In the rows, 128 means zero.
Each path below is one point turned by a fixed rotation once a step. After each direction that follows a path, write how fast that rotation turns it, in deg/step (0 if it stays still).
Each turn is a multiple of 5 degrees from 10 to 175, or 0.
Each row of a path follows its step; steps can be skipped.

step 0: [132 131 132 124 127 129 124 125 134 124 121 125 123 142 123 123 136 130
 122 130 134 128 122 126 124 128 141 120]
step 1: [127 132 133 122 123 127 126 129 129 120 143 128 114 132 120 128 121 132
 130 129 134 132 127 130 123 125 124 129]
step 2: [138 128 130 120 131 127 131 125 140 127 121 132 126 128 133 119 124 125
 135 131 132 137 127 132 123 123 119 121]
step 3: [135 128 132 136 125 126 125 122 124 124 122 135 117 135 131 126 123 133
 127 124 125 125 125 137 122 138 129 121]
step 4: [133 126 123 125 132 120 132 126 132 123 132 138 127 133 124 133 123 131
 124 117 142 123 131 131 132 124 124 125]
step 5: [131 127 129 122 139 123 123 127 135 128 127 121 127 127 126 120 130 123
 133 121 131 120 132 132 114 133 130 123]
step 6: [121 126 121 128 135 127 138 124 125 125 130 121 113 134 137 133 127 134
 127 129 131 127 128 133 122 130 123 123]
step 7: [129 123 125 130 133 128 134 118 132 120 120 132 120 119 123 116 129 131
 120 127 137 125 129 123 126 124 125 133]
step 8: [129 141 129 126 125 126 123 121 121 131 124 126 116 125 127 127 139 129
 131 118 132 126 131 124 124 130 123 120]
step 9: [132 123 122 124 126 124 127 128 125 126 126 122 123 131 127 126 126 140
 137 137 143 121 128 124 133 128 126 122]
step 10: [127 136 118 122 130 128 126 126 128 121 124 127 125 133 119 115 128 122
 127 132 132 128 117 133 126 134 124 130]
Speeds:
[130 123 130 129 128 130 124 127 129 128 127 127 129 126 126 124 126 131
 127 130 128 125 130 128 126 130 131 129]  160
[125 127 125 128 128 129 132 127 126 128 127 126 127 125 129 128 133 129
 128 127 129 124 130 124 127 129 128 130]  35
[129 125 128 131 127 130 129 125 127 129 131 125 132 127 127 130 128 126
 129 126 130 133 125 127 128 131 128 128]  0

step 0: [123 120 142 129 134 122 126 135 138 130 132 124 133 130 139 126 135 121
 135 124 129 124 129 129 127 126 135 134]
step 1: [130 131 118 134 128 132 126 135 127 131 134 128 136 126 142 126 130 120
 137 121 125 116 128 124 122 134 133 127]
step 2: [128 131 139 132 124 121 126 136 124 128 131 122 129 119 129 123 123 126
 134 129 130 113 119 133 127 128 136 138]
step 3: [128 128 135 138 124 127 123 135 120 126 139 120 134 126 135 132 130 131
 131 111 123 129 133 129 128 135 127 131]
step 4: [126 132 127 131 126 123 135 124 122 129 126 126 128 127 128 132 130 131
 126 118 133 113 124 126 120 140 134 141]
step 5: [132 137 128 139 126 132 121 131 118 132 125 118 126 121 119 134 125 131
 126 123 121 123 129 138 132 136 129 131]
step 6: [121 129 135 137 126 124 123 116 126 123 123 116 128 131 120 130 129 130
 123 114 133 131 127 125 127 130 128 137]
step 7: [121 135 122 135 134 130 128 122 124 144 114 125 126 130 128 136 133 133
 123 123 122 127 134 130 127 133 130 128]
step 8: [126 139 126 137 128 131 120 114 130 127 120 122 122 134 119 133 125 119
 126 129 128 123 122 132 130 117 130 131]
step 9: [117 131 134 134 133 130 120 126 129 137 120 118 131 133 125 126 131 137
 131 125 129 137 129 127 127 116 134 120]
step 10: [116 138 125 133 123 131 131 117 129 136 125 134 126 136 137 132 131 122
 131 126 132 124 129 124 126 116 125 125]
Speeds:
[132 129 124 126 131 129 129 129 129 128 128 130 128 131 125 132 130 126
 129 128 128 124 128 129 126 129 131 128]  110
[131 128 129 127 124 130 132 130 124 127 131 129 130 127 127 129 127 131
 127 126 130 129 129 131 126 129 129 132]  35

step 0: [126 137 126 128 135 122 124 126 122 132 129 133 133 127 135 136 127 127
 133 142 123 135 127 124 132 130 133 126]
step 1: [134 134 132 129 130 122 129 128 121 115 127 127 122 135 123 130 121 121
 121 131 123 130 128 135 130 120 126 124]
step 2: [127 119 128 121 125 128 129 135 127 119 134 125 131 135 117 126 130 126
 139 128 130 126 130 134 124 134 129 129]
step 3: [131 125 126 126 115 128 136 132 127 135 128 128 129 125 130 134 124 133
 130 141 135 122 129 125 127 130 135 136]
step 4: [125 128 132 125 127 123 120 136 135 127 125 123 128 125 138 134 119 134
 119 132 122 135 130 128 129 125 122 133]
step 5: [123 133 126 129 134 118 122 131 125 124 136 128 136 131 136 125 129 119
 132 129 129 135 123 136 130 129 131 128]
step 6: [129 130 129 130 121 126 135 119 116 124 134 126 123 132 122 126 123 126
 130 132 129 133 122 129 119 121 129 129]
step 7: [129 123 129 120 132 125 130 130 131 122 126 125 124 127 117 136 127 144
 137 132 125 129 127 128 126 129 130 129]
step 8: [128 132 126 127 129 128 127 134 129 124 125 127 126 125 134 137 129 126
 125 144 133 122 127 132 133 140 133 129]
step 9: [127 126 133 127 121 129 119 135 122 130 128 127 127 138 132 131 122 118
 122 134 121 136 135 128 128 125 127 126]
step 10: [131 128 125 126 128 119 133 136 127 124 134 127 142 134 125 126 119 126
 136 123 130 131 128 131 129 120 131 128]
Speeds:
[128 126 128 126 131 125 127 129 128 131 129 130 130 129 128 128 132 129
 133 127 128 130 129 129 132 128 131 128]  145
[126 130 127 129 127 128 130 129 130 130 127 130 124 127 128 126 131 127
 129 123 128 127 129 124 130 130 126 125]  0
[128 129 126 132 129 131 127 128 130 128 129 130 126 133 132 133 127 129
 130 127 129 129 129 129 129 128 126 131]  80
[126 125 125 130 129 126 130 128 124 125 130 129 129 131 129 127 128 126
 128 125 126 127 129 130 126 125 127 124]  85

step 0: [129 125 127 122 125 121 127 120 131 129 129 130 128 135 125 126 124 134
 121 123 127 127 130 122 118 131 131 129]
step 1: [129 119 124 122 128 128 127 127 123 129 126 122 124 135 126 124 124 131
 121 130 121 139 126 126 128 124 134 125]
step 2: [127 126 133 127 136 127 129 130 124 129 129 123 129 135 118 125 124 133
 129 125 129 135 118 134 130 128 124 123]
step 3: [131 128 133 129 134 134 130 133 128 127 136 127 128 131 129 131 120 140
 130 122 133 129 132 129 129 130 130 121]
step 4: [132 126 131 134 132 132 125 126 127 129 133 129 128 120 129 127 130 130
 123 121 136 135 131 132 125 124 137 125]
step 5: [128 129 127 128 139 125 127 124 126 131 123 139 126 121 129 129 122 126
 129 124 132 133 128 128 124 120 128 127]
step 6: [125 129 125 127 127 130 129 130 126 135 133 135 127 125 119 135 117 126
 131 136 128 130 129 124 127 120 133 130]
step 7: [126 134 124 132 125 126 120 128 125 132 133 132 132 128 120 131 134 133
 137 132 126 133 126 122 124 125 129 123]
step 8: [123 135 125 132 129 130 129 129 124 126 126 127 124 132 126 134 133 124
 129 126 126 129 135 122 123 127 125 114]
step 9: [118 133 133 128 125 131 126 131 128 120 128 130 123 122 124 129 126 122
 124 128 121 128 129 133 126 130 130 119]
step 10: [122 135 131 124 124 122 124 125 125 118 129 123 130 121 130 136 123 130
 131 124 127 129 129 134 125 128 123 130]
Speeds:
[123 132 126 127 125 131 127 127 131 127 125 129 128 129 125 130 130 126
 129 127 126 130 130 126 127 130 129 130]  35

step 0: [129 117 133 136 120 118 125 129 133 126 123 126 131 136 135 132 134 131
 119 128 122 122 132 126 126 124 123 126]
step 1: [123 130 120 128 138 126 124 127 125 122 130 119 136 133 122 127 135 124
 124 129 121 119 136 136 124 125 120 127]
step 2: [126 124 128 137 121 130 126 125 129 122 128 125 125 125 122 123 119 125
 122 118 112 123 131 129 130 128 129 135]
step 3: [130 123 126 135 122 127 129 135 122 126 118 120 139 131 136 133 128 132
 124 124 126 123 138 124 124 121 131 125]
step 4: [125 128 129 131 135 123 120 131 134 126 124 121 123 141 129 131 130 125
 123 124 121 119 136 131 129 129 115 126]
step 5: [124 135 127 129 126 132 134 125 121 124 129 124 131 129 118 128 132 127
 119 126 112 119 133 127 126 128 130 135]
step 6: [130 118 125 137 122 126 126 129 132 124 117 124 129 121 132 131 131 131
 126 124 114 130 136 127 134 121 129 128]
step 7: [124 123 130 134 129 122 123 133 124 122 129 124 131 138 130 132 134 123
 115 128 131 122 137 128 122 118 123 126]
step 8: [122 128 127 134 131 130 129 123 134 127 132 119 134 131 123 126 127 130
 125 126 113 114 127 134 128 131 120 130]
step 9: [133 122 122 131 120 128 122 128 118 125 122 123 135 128 125 125 125 125
 124 121 115 129 139 126 127 127 132 135]
step 10: [125 129 128 140 125 122 128 136 131 118 118 123 125 132 135 134 127 128
 124 122 127 120 135 130 125 122 125 121]
Speeds:
[127 130 125 127 128 128 127 121 131 127 125 130 130 131 125 127 129 126
 130 128 128 128 129 126 126 131 128 129]  100
[129 126 130 129 129 131 131 126 126 130 125 127 129 127 129 128 125 130
 127 129 125 129 124 126 127 129 128 133]  115
[130 128 129 127 128 128 128 128 128 125 125 130 128 131 131 131 129 128
 130 128 130 128 127 130 124 124 123 130]  110

step 0: [123 128 127 128 134 123 122 129 132 129 132 130 127 134 137 122 126 121
 124 121 131 135 116 122 134 133 127 119]
step 1: [129 128 126 135 127 127 136 140 127 128 134 133 118 131 131 136 119 127
 128 129 125 128 120 139 131 127 128 128]
step 2: [128 128 131 132 132 122 136 123 127 137 131 129 130 140 132 128 127 131
 130 136 132 133 117 120 128 126 123 119]
step 3: [117 131 130 129 127 127 130 132 134 128 126 125 118 125 129 134 132 133
 125 127 126 128 115 137 135 126 128 118]
step 4: [131 130 138 135 123 127 137 125 131 128 139 131 129 133 123 132 126 138
 133 134 133 133 127 132 131 120 128 126]
step 5: [121 130 132 129 131 122 116 126 128 130 134 127 130 124 132 127 137 135
 125 128 126 136 120 124 136 121 123 120]
step 6: [125 131 131 133 123 135 126 131 128 128 139 134 127 126 124 128 124 130
 118 127 134 127 123 141 136 121 128 134]
step 7: [130 125 127 125 129 123 125 125 125 131 143 135 134 133 134 129 133 131
 119 136 129 139 126 123 124 125 128 128]
step 8: [123 129 127 126 129 128 122 134 124 140 126 133 121 123 121 128 131 125
 115 129 128 131 119 137 131 129 123 128]
step 9: [128 133 128 122 124 127 139 127 122 128 136 133 130 140 120 135 132 128
 122 135 132 133 124 131 125 125 135 132]
step 10: [125 132 133 117 131 120 124 127 128 137 123 136 128 122 125 127 137 130
 130 132 128 139 121 129 130 133 132 122]
Speeds:
[125 129 131 126 127 128 124 130 127 129 129 126 124 124 128 131 125 126
 128 127 128 124 127 130 128 130 128 127]  145

step 0: [119 122 127 126 129 122 129 124 129 126 132 131 126 133 119 119 132 118
 128 133 121 132 128 126 135 125 130 141]
step 1: [123 133 129 131 138 118 128 125 131 128 131 124 119 128 126 125 130 124
 144 132 130 126 130 123 130 131 133 122]
step 2: [120 132 120 125 135 130 126 130 136 125 136 124 138 131 127 127 125 138
 136 124 124 136 127 125 130 124 129 121]
step 3: [125 127 117 125 136 129 136 133 123 138 132 126 129 135 135 132 140 131
 130 125 125 124 133 133 127 124 127 131]
step 4: [140 133 137 130 130 125 133 126 132 134 132 116 124 135 131 134 133 134
 125 125 128 130 125 131 135 130 120 126]
step 5: [125 134 135 128 116 136 132 126 139 121 131 123 131 128 130 133 128 130
 126 127 123 121 136 136 124 129 122 129]
step 6: [131 132 141 128 126 137 122 132 119 126 126 128 135 127 125 121 136 128
 127 128 129 119 134 133 133 130 134 132]
step 7: [125 130 130 119 119 130 118 131 124 122 123 124 121 130 126 127 132 125
 130 129 143 132 124 133 132 130 126 125]
step 8: [129 115 128 123 126 126 127 130 129 124 130 129 134 122 126 129 122 120
 128 132 134 124 126 137 127 120 130 115]
step 9: [135 122 123 128 127 129 129 127 121 121 133 138 129 118 130 132 135 119
 131 121 126 132 126 121 136 121 127 129]
step 10: [127 126 130 127 134 122 126 126 120 128 126 127 120 122 123 136 123 124
 129 114 129 125 128 118 120 133 120 124]
Speeds:
[128 127 127 128 128 127 125 130 123 129 128 130 127 132 128 127 132 128
 127 126 127 125 129 125 129 126 127 132]  115

step 0: [115 117 125 135 135 125 122 130 126 131 129 126 139 133 130 127 134 138
 126 129 129 140 124 133 127 126 125 125]
step 1: [130 130 133 128 137 130 115 128 131 135 130 125 129 129 121 135 131 134
 119 134 127 139 118 130 135 135 123 134]
step 2: [123 131 130 124 141 117 117 134 128 123 130 134 134 124 127 131 136 126
 130 134 137 137 126 129 124 132 122 120]
step 3: [131 130 137 134 130 124 115 127 125 138 139 136 137 129 124 122 129 124
 124 127 125 138 126 122 133 125 128 122]
step 4: [119 120 127 127 130 128 121 132 124 135 130 139 127 127 120 129 128 126
 124 133 125 133 131 131 126 125 109 123]
step 5: [128 134 134 134 124 121 120 128 123 133 133 121 136 122 123 126 131 123
 132 129 127 133 123 134 129 130 110 133]
step 6: [116 129 140 128 131 121 119 138 123 131 126 126 129 121 126 130 118 125
 129 136 125 137 132 136 126 122 128 127]
step 7: [120 125 135 138 130 126 118 135 128 132 120 127 141 135 125 122 130 127
 127 122 124 129 129 138 133 135 124 125]
step 8: [128 127 125 130 136 123 118 137 125 134 129 125 128 126 109 139 126 131
 128 131 123 129 134 133 135 134 126 129]
step 9: [128 131 135 135 136 116 129 134 123 119 124 135 141 123 124 131 130 133
 134 127 126 133 130 126 135 132 119 124]
step 10: [132 132 127 138 138 124 117 129 121 130 126 136 126 122 125 122 116 124
 123 126 118 136 130 127 133 130 127 128]
Speeds:
[132 129 126 128 129 128 127 128 129 125 130 134 128 127 126 129 130 127
 127 127 128 127 130 123 130 128 127 124]  55
[128 129 129 131 132 125 130 129 126 128 129 126 128 130 127 129 129 126
 123 130 126 124 126 129 126 126 127 125]  0

step 0: [136 134 126 129 129 132 122 131 129 120 125 129 138 123 128 139 139 126
 125 125 129 125 139 124 126 122 125 139]
step 1: [130 146 129 133 127 127 128 136 135 128 123 142 131 124 125 136 132 131
 133 132 128 124 128 129 128 132 127 130]
step 2: [131 138 131 133 119 129 129 130 124 126 129 134 126 117 129 133 121 127
 138 120 124 128 123 135 138 132 130 119]
step 3: [126 128 130 143 127 130 129 130 115 129 132 119 129 130 127 140 121 122
 134 126 124 129 123 125 132 130 128 119]
step 4: [134 119 118 141 123 124 135 124 121 133 132 130 134 133 128 134 125 123
 125 133 133 127 130 124 121 131 124 124]
step 5: [129 118 122 128 120 136 135 128 134 127 130 134 140 124 130 134 137 120
 120 128 130 135 133 125 123 130 132 129]
step 6: [120 135 125 131 119 131 132 130 146 126 132 130 127 129 128 132 137 130
 125 130 117 136 130 124 127 132 127 132]
step 7: [128 137 130 128 123 122 129 128 135 123 144 126 124 122 130 125 130 130
 130 120 120 131 131 134 127 133 116 123]
step 8: [124 131 138 136 137 131 126 127 127 125 137 124 135 123 127 128 128 122
 133 118 128 128 122 132 121 124 116 123]
step 9: [128 128 129 137 133 138 134 116 128 133 130 134 133 136 129 126 124 128
 140 129 135 127 123 129 118 126 122 127]
step 10: [135 122 131 124 128 144 137 121 126 131 127 133 132 135 131 128 125 129
 129 130 128 140 131 137 126 133 130 125]
Speeds:
[127 128 131 126 132 131 128 133 127 128 130 125 131 128 126 130 129 126
 127 128 129 130 129 129 129 131 131 128]  145
[129 126 123 129 127 132 125 127 126 125 129 127 130 130 125 127 127 128
 127 131 130 130 127 130 127 128 129 130]  65

step 0: [125 132 124 132 121 122 118 117 129 129 127 134 127 118 131 121 129 127
 130 132 131 127 125 125 134 136 126 124]
step 1: [127 121 125 134 129 125 131 133 122 131 126 141 130 126 117 136 125 132
 137 128 130 125 134 123 122 123 127 128]
step 2: [127 128 124 126 141 126 128 132 127 125 128 121 124 122 131 125 136 138
 131 125 119 130 123 133 128 127 119 129]
step 3: [128 122 122 131 130 124 119 123 131 121 129 126 120 125 129 126 117 122
 125 122 132 132 133 123 135 136 132 125]
step 4: [129 124 121 125 125 126 140 127 125 124 134 130 122 138 122 130 125 130
 137 137 125 125 128 125 127 122 133 125]
step 5: [127 131 121 117 136 131 115 122 121 130 132 125 133 131 136 133 134 128
 131 129 126 130 123 130 131 125 123 129]
step 6: [132 134 119 137 124 115 124 121 129 123 127 133 132 129 127 129 129 127
 125 123 136 128 133 130 122 135 132 126]
step 7: [119 129 125 130 132 131 134 132 129 126 129 137 130 125 116 127 129 136
 132 140 128 127 124 123 129 130 125 124]
step 8: [129 125 127 129 131 124 119 127 123 127 126 132 125 118 133 130 128 129
 134 122 122 125 129 131 140 120 118 129]
step 9: [128 117 120 132 131 119 130 129 125 129 123 125 122 130 127 123 128 129
 133 120 131 132 130 124 118 136 134 124]
step 10: [126 128 125 121 136 130 129 127 134 119 141 124 122 126 123 131 124 132
 129 138 120 130 133 123 127 127 129 128]
Speeds:
[128 128 127 129 125 130 129 128 126 127 126 127 128 130 129 128 125 132
 130 130 130 127 133 128 127 133 127 130]  125
[130 125 127 124 129 129 129 127 128 126 131 123 124 132 130 128 126 126
 128 128 127 129 129 127 128 127 131 128]  55

step 0: [129 122 123 125 131 131 140 131 141 121 132 123 124 127 133 123 139 132
 125 124 118 124 128 122 131 132 132 124]
step 1: [123 130 127 132 130 128 143 129 141 131 130 132 133 128 129 116 137 128
 129 135 128 136 129 131 123 129 128 121]
step 2: [124 118 129 126 135 131 139 136 131 124 131 124 126 116 131 122 134 132
 122 132 137 135 133 135 129 127 127 130]
step 3: [123 118 131 125 130 125 137 129 137 127 136 120 131 130 132 122 127 124
 116 128 130 123 122 134 124 136 131 124]
step 4: [133 135 126 117 127 126 138 130 138 124 133 120 135 128 127 124 132 127
 123 130 129 136 121 140 126 125 126 128]
step 5: [130 123 120 119 129 133 139 124 130 116 137 128 129 122 128 127 134 135
 125 130 131 131 123 127 121 132 136 134]
step 6: [126 129 128 129 133 127 133 118 128 124 136 127 132 124 130 113 133 124
 119 134 120 133 130 134 123 135 132 130]
step 7: [128 127 122 129 133 135 132 132 137 126 133 116 128 117 130 122 136 126
 119 130 119 131 126 129 131 122 127 134]
step 8: [117 123 124 128 134 133 139 124 140 130 133 126 133 129 130 129 132 131
 120 129 123 131 124 124 117 122 132 123]
step 9: [126 131 134 118 142 128 136 131 131 126 128 125 133 125 132 123 135 131
 121 127 126 141 135 131 125 127 130 122]
step 10: [131 122 130 122 135 132 139 137 137 120 134 125 126 123 130 125 137 126
 123 124 126 124 127 124 130 138 134 123]
Speeds:
[126 126 130 129 131 127 128 129 131 130 125 131 129 126 130 129 129 130
 128 130 125 129 128 126 132 127 129 124]  45
[128 129 130 128 126 129 129 124 129 130 129 130 130 128 124 127 125 127
 127 129 126 129 130 129 126 130 125 123]  145
[128 124 130 126 130 127 126 124 125 128 129 126 128 130 130 124 127 132
 127 125 129 129 132 128 130 129 129 128]  110

step 0: [134 131 124 120 134 124 128 124 122 132 129 132 129 130 132 125 134 137
 131 124 141 140 131 131 118 136 128 125]
step 1: [127 141 131 132 117 128 137 126 121 135 127 131 127 121 128 117 122 129
 131 130 138 125 132 126 127 133 133 120]
step 2: [134 129 129 121 130 125 123 135 124 131 133 127 122 118 128 126 127 127
 137 128 130 140 134 119 120 121 137 124]
step 3: [124 129 133 129 132 124 129 127 119 126 124 129 139 114 127 126 137 122
 125 127 127 121 138 121 128 132 134 121]
step 4: [135 136 134 124 142 127 124 131 119 136 131 122 123 137 125 126 131 130
 124 122 124 128 134 120 131 130 135 127]
step 5: [122 135 120 123 136 125 130 129 119 129 132 134 137 131 126 129 135 133
 135 126 141 127 134 125 129 136 122 122]
step 6: [129 136 132 128 117 132 128 130 115 143 130 121 130 134 132 123 126 132
 129 127 137 130 132 128 128 124 132 129]
step 7: [124 129 131 119 126 122 122 130 129 125 130 127 133 120 129 118 129 129
 138 120 138 139 129 127 120 128 133 121]
step 8: [135 134 141 130 130 127 136 129 123 132 121 124 137 117 123 124 126 123
 127 127 134 124 133 124 123 128 138 132]
step 9: [133 132 129 120 138 116 128 135 124 127 130 132 124 130 127 131 129 125
 130 121 129 133 132 123 133 128 144 122]
step 10: [132 133 126 131 131 120 132 134 115 135 123 131 138 125 130 130 140 134
 134 130 129 122 130 121 130 133 123 125]
Speeds:
[131 127 125 129 131 127 132 129 126 127 129 128 127 132 128 128 132 128
 126 127 130 127 126 129 131 131 128 128]  70
[130 125 130 131 130 129 128 128 127 134 126 122 126 128 127 129 126 128
 128 131 129 130 127 128 129 127 128 129]  160
[128 122 127 125 130 128 126 126 128 129 129 132 126 129 129 130 126 126
 128 123 130 131 129 128 128 128 128 126]  160

step 0: [128 131 123 123 121 131 130 127 120 135 123 127 131 138 139 136 121 130
 129 139 135 122 132 140 127 120 131 132]
step 1: [123 130 128 126 135 133 119 133 125 127 131 121 137 134 122 128 128 133
 121 139 134 127 127 143 134 129 122 117]
step 2: [131 114 128 131 127 129 127 135 122 139 133 125 129 130 123 121 121 135
 121 131 123 134 118 130 128 131 115 129]
step 3: [142 131 126 136 123 128 127 133 129 140 139 131 133 126 132 117 125 129
 133 119 128 131 126 132 127 136 133 121]
step 4: [140 123 124 136 125 131 116 128 132 127 122 125 131 131 141 133 133 136
 130 129 125 132 128 127 121 134 139 132]
step 5: [129 126 128 123 128 132 129 141 131 131 118 130 137 133 125 133 133 124
 133 137 122 116 130 135 119 134 137 133]
step 6: [134 127 139 118 139 125 127 126 132 121 133 134 140 130 119 133 126 132
 119 132 124 123 119 132 125 134 126 131]
step 7: [121 122 126 122 133 124 135 123 129 139 135 130 135 131 124 131 116 130
 126 121 129 133 118 121 117 130 133 130]
step 8: [130 138 123 126 133 123 131 131 134 133 127 129 131 131 137 132 131 129
 132 123 139 133 117 116 129 135 129 114]
step 9: [130 123 121 129 141 133 130 132 129 128 114 122 132 131 135 130 140 127
 129 119 131 134 128 124 131 132 122 136]
step 10: [136 129 127 121 131 135 142 124 123 131 122 136 129 124 120 128 141 126
 138 132 129 130 133 133 128 134 124 132]
Speeds:
[125 126 130 126 127 128 126 127 129 131 130 127 131 129 125 131 125 131
 128 127 129 125 128 126 132 127 126 126]  65
[128 127 125 126 126 126 126 129 128 128 133 127 127 127 129 128 131 130
 129 128 121 127 129 129 130 130 129 129]  40
